One vector is turned by the same rotation once a step. Each row is the vector after some number of steps, and that number follows the row.
The counts run from 0 to 929.
[ 13   3  -3  -4  17  16  19  25 -13  -2   1   6  -3  12   2   2  -2   0
   6  -6  -1  -3   5  13   0  13   1 -12  -3  -6  -9   2  -8 -21 -15   6
  24  -1 -11   4  -6 -10 -22  -3 -10  -8   5  -7   5]  927
[ 22 -10   2 -13  24   4  11  17   4   2  13   2  16  15  13   0   2   9
   2  -2  -3  -4   2   4  -4   4   2 -11  -6 -14 -12   6 -18  -2 -16  -4
  21  -2  -4  -6  12 -13 -17   3   3  -8  -9 -10  -9]  219
[ 19  -3   4  -2   5  -2   4  15  -5 -14   3   3   5  16  23  -7   1   6
  -8  15  -6  -1  14  17   3  -3  20  -9  11  -9  -5  -2 -13 -10 -18 -10
   9   4   9  -4 -11 -17 -20   7  -8  -4  -1 -21   1]  569
[  9   2  -8   0   7  12   0   3   0  -9   9   2  -7  19   7  -4   5  13
 -12  14  -2   6   8   5 -18   7  21 -18  10  -9  -4  15   0  -6 -13  -3
  11   0 -22  18  -8  -7   5  12 -12  -7 -10   2  -1]  261
[ 21   9  -8   2   4  -1   5  11  -1  -3  15 -11   6  25   9  -6  -3  13
   2   3   4  -3  -1  14  -7  11   5 -10   6  -8   0  -1 -22   7  -8 -13
  20   0 -16  10  11 -10  -6  -3   5   1 -13 -13  -4]  915
[ 23  12  -3   0  -3   2   5  15  -7  -9   6  -8  -3  16  17  -9 -10  10
  -1   4  -4  -2  10  22   4   0  19 -15   8  -1   4   0 -22   3 -15 -10
  17   6   1   6  -5 -19 -14   7  -9  -6  -1 -10  -3]  125
[ 23  -1 -12 -15  12  -2   3   7  -5  -2  16   1   2   6  11  -4  -1   3
  -8  -6   1  -6   1   2  -3  12   7 -20  -1  -2  -9  -8 -15 -11 -16   7
  17   6   7  -4  -4 -12 -29  -3 -11 -11   6  -4 -16]  423
[ 31  -5 -11  -7  -1   4  -9  12 -10 -14   8   5  -6   5  -8  -9   2   0
  -9   5 -10  -9  -5  -6 -17  23   6 -16  -1   5  -4 -13 -15  -2 -18   9
  31   2 -12   1  -2  -5  -1  -8  -7  -3   4   1  -9]  529
[ 15   2 -21  -9  -9   3  -8  17  -2  -6  29  -2  -2  16   7   6  -5  18
  -2   5   4  -9  -3   9 -11   7  12  -6  -2 -13  -7  -4 -10   2 -11   0
   5  10 -15  -7   1  -9 -12  -1  -8 -14   1 -13 -24]  626
[ 20 -13  11  -4   2  -2   1  16  -6 -15   8  -2   8  20  18  -1   0   6
   5  14  -6  -4   3   8  -5  -2  15  -7   8 -16   2   7 -20   1 -10 -16
  18   7  -4  -5  -2  -9 -10   0   5  -4 -12 -23 -11]  567
[ 19 -14   1 -14  16   7  -2   4   1  -8  19  17   0   8  11   6   3  18
  -5   7   2   3  -2  -6  -8   2   9 -14   6 -23  -8   1   2 -10 -18  -5
  -1  -2 -13  -5   1  -8 -15  10 -14 -15   1 -14 -12]  751
[ 20   2   3  -1  12  -1   2  -3 -10 -17  -5   4   2  15   9 -12  -5  -3
  -1   2   0   5  -4   2 -12  18  10 -28  17  -2  -2   6 -14  -2 -25  -7
  29  -1 -11  14   0  -3  -6  -4  -3  -3  -3   2   2]  793
[ 23  -9  -7  -3  -8   1 -10  19  -2 -20   7  22  -7   6   6 -12  -3  11
  -3  25  -9 -10  -3   5 -13  15  17 -15   5  -3  -1  -1  -6  -3 -19  -6
   9  11  -5   5 -13  -6   4   3 -16  -7   3   6   1]  853
[ 21  -3 -11  -5   2  10  10  25  -2  -8  22   6   3  14   5   7   6   4
   1  10   3 -17   7   8  -5  10   0  -1  -3 -15 -10   1  -9  -4  -7  -3
   3  -5 -23 -15 -11  -7  -9  -8  -3   5  -1 -19  -8]  278
[ 32  -6  -4 -11  -3  -4   0  10  -8 -22  10   2   7  12  16   3  -2 -11
  -8   2  -5  -6   0   5 -12   2  13 -10   4 -13   2  -5 -15  -5 -12   7
  24  -1   6 -14  -5 -12 -16  -4 -10  -5   6 -12 -17]  657
[ 23  -5 -12  -9   9   2  -1  13   1  -9  23   0   2   9   7  10   6   0
  -8   5  -4 -13   6  -5  -7  12  -1  -4  -2 -14 -11 -13 -11  -9  -8   0
   8   2 -20  -8   0  -6 -25 -11  -3   4   5 -23 -15]  72
[ 14   4  -1  10   2   0   0  22  -8  -8   5   6  -1  16  -5 -15  -6  16
  -2  12 -19  -6   9  12  -4  16  11 -10   4  -8 -12  -5 -22 -10  -2  -3
  25   6  -7  13   0 -11 -10  -8  -3  -2  -7 -12   8]  355
[ 12  -2 -15  -8  12  21   3  19  -5  -3  18   4 -12  10  -6   2  10  10
  -5   1  -6 -12  -1  -9 -15  16   7  -3  -3  -2  -7   4  -9  -7  -9   5
  15   7 -28  11  -3  -2  -2   0 -15  -4 -10   0  -4]  846
[  7  -5  -4   0   9  22   2  21  -8  -6  16  -1  -3  13   5   6   4  18
   1   7  -1   2   7   5 -11   7  10  -2   4 -20 -12   3   1 -15 -15  -1
   4   0 -26  -5  -7  -2  -5   5  -5 -10  -5 -26   2]  489
[ 27 -10   2  -3   4   3   0   6  -7 -15  11   7   3  11  -9  -5  12   5
   3   9  -9  -2   1  -5 -14   6  15  -3   3 -10   5  -7 -23 -14 -10  -1
  35  -6 -16   9  14 -11   0  -5  -1   5  -7  -5   4]  438
[ 20  -2 -13  -7  -6   3  -8  10  -2 -16   7  -4  -9  15   9   1  -4   6
  -4  12   3  -6 -12  -6 -11  17  11 -16   8  -3   3   1  -8  10 -20  -8
  15  11 -25   0  -6  -4   5   4  -6  -2  -4  -6 -17]  737
[ 18  -9   7  -7  16   7  10   2 -12  -9   7  12   4  12  11   6   1  13
   9   1   6  11  -3   1  -1  -1  15 -14  11 -15   2   6  -6 -18 -22 -10
  11  -5  -8   8   5  -9 -19   9 -12 -10  -1 -13   5]  225
[ 23   4  -4  -3  17  14  10   1  -8  -4   8  -1  -9  10   2  -6   8  12
   1  -3  -1   2   7   2   0   7  16 -11   8   1   2  -2 -17 -15 -15 -11
  20  -5 -15  21   1 -16 -14   7 -19   2  -4  -4  13]  230
[ 14 -15 -10 -10  12  16  -1  16  -8  -1  18  17  -2   1  -9  -2  11  13
  -4   6 -10  -4   3  -4 -15  11  12  -9  -2  -7  -9  -6  -9 -21 -15  13
  19   6  -7   5  -1  -7 -14   1 -14 -16  -1   3  -2]  639
[ 24  -3   1 -10  26   8   8  -8   2  -4  10   4  -2  10   6  -1   9   3
 -12  -2   2   6   6 -11  -9   3  12 -14   5  -8  -3   0 -10 -18 -18   3
  20  -8 -15  12   8 -13 -16   7 -15  -2  -1   2   1]  550
[ 21  -9  -1 -14  10   8  10  12 -11 -10  11 -10  10  11  13   9   9 -14
   3   3   1  -7   3   5 -13   2  14  -3   3 -13   2   4 -16 -14 -12   6
  25  -5  -6  -8  -4  -1  -9  -4  -2  -4  -4 -16 -12]  896
[ 21  -2 -14 -10 -11 -10  -8   8  -7 -16  15   0   2  11  10  -2  -6   2
  -6   4  -1  -3  -4   8 -16   6  10 -19   4  -7  -4  -6 -13  -3 -17   7
  22   4  -2  -8   0 -10 -14  -6   0 -12   9  -4 -21]  419
[ 11   9 -10   2   0   8   5  24  -8 -12   9  -9  -4  16  14   2  -6   5
  -6   6  -8 -10   8  22  -1   2  18  -5   6 -10  -2   3 -12  -8  -4   2
  11   8  -1   1 -16 -13 -18   2  -9  -4  -2 -21  -9]  364
[ 21   3   4   4  -4   9  -1  10 -19 -18   6  -2   8  14  -3  -9  -6  13
  11  -2  -2   6  -9   9  -7   9  18 -17  14  -7  -1  -9 -17  -9 -16  -6
  21  -4  -2  10   3   0  -1  -6  -4 -12  -5  -9   7]  909
[ 26   2  -4   3   7   4   7  27   7  -6   6   8  -5  17  11  -7  -3  15
  -3  11   0 -10   6   8   2  15  -1 -13   2   0  -3   5 -10  12 -17 -16
  10   8 -20  -2 -12 -15  -5   6  -7   5  -2  -6  -1]  37
[  5  -2 -11  -3   7  10  -1  26  -4  -5  15  -4  -4  11  11   4  -4   7
  -8  11  -9  -5   2   6  -9  14   5  -5  -4 -13 -16   6  -4  -3 -10   7
  11  13 -15  -9 -13 -10 -14  -1  -3 -10  -2 -17 -15]  159
[ 21  -7 -15  -3  17  15   0   5   2  -3  15  -5  -6   9   2  -2  13   6
 -17   5   2   0   8  -9 -24  16   3 -12  -2  -4 -12  -4  -2  -6 -19   4
  13  -5 -30   1  -2  -2   2   2  -5  -4  -6  -6   0]  288
[ 21  -7 -12 -11   7   0   6   7  -3  -3  22   5   3   3   8   0   8   5
  -4   2   1  -2   9   7  -7  -1  12  -8  -3 -10 -10 -13 -10 -19 -14   6
  14  -4  -3  -5   4 -15 -29  -6  -7  -9   7  -9  -5]  309
[  4  -6  -6  -7  15   5  17  21  -4   3  12  -7   1  14  11   4   0   8
   2   1   0   0   7  18  -9   5   8 -11  -1 -13 -12  14 -15 -10 -10   1
  22   6 -13   3   2 -13 -18   4   2 -16  -8 -12  -9]  924
[ 16  -1  -1  -5   1   5  14  13  -9  -8   4   6   3  15  21   5   2   2
   9   9   9  -2   9  21   0  -4  15  -8  10 -14   2   9  -8 -15 -19 -11
   8  -2  -8  -1 -12 -10 -15   8 -10  -4   0 -16   3]  807
[ 22  -6 -12  -1  10   9  -3  11   3  -4  22   8   1  16  -2 -12   7  18
  -9  12  -4 -18  -1  -7 -17  24   9 -16   1  -2 -12   5 -15   6 -11  -5
  13   7 -21   7  -4   3   4  -1 -10   0 -14   5  -5]  59
[ 22 -12  -9 -11 -12  -6   0  14  -4 -14  25   8  11  11  10  -2   4   5
   5  10   2  -9  -2   8 -14  -1  10  -9   2 -18  -7  -5 -14 -14 -14  -2
  12   1  -1 -11   3  -5 -14 -12   1 -11   5 -12 -14]  305
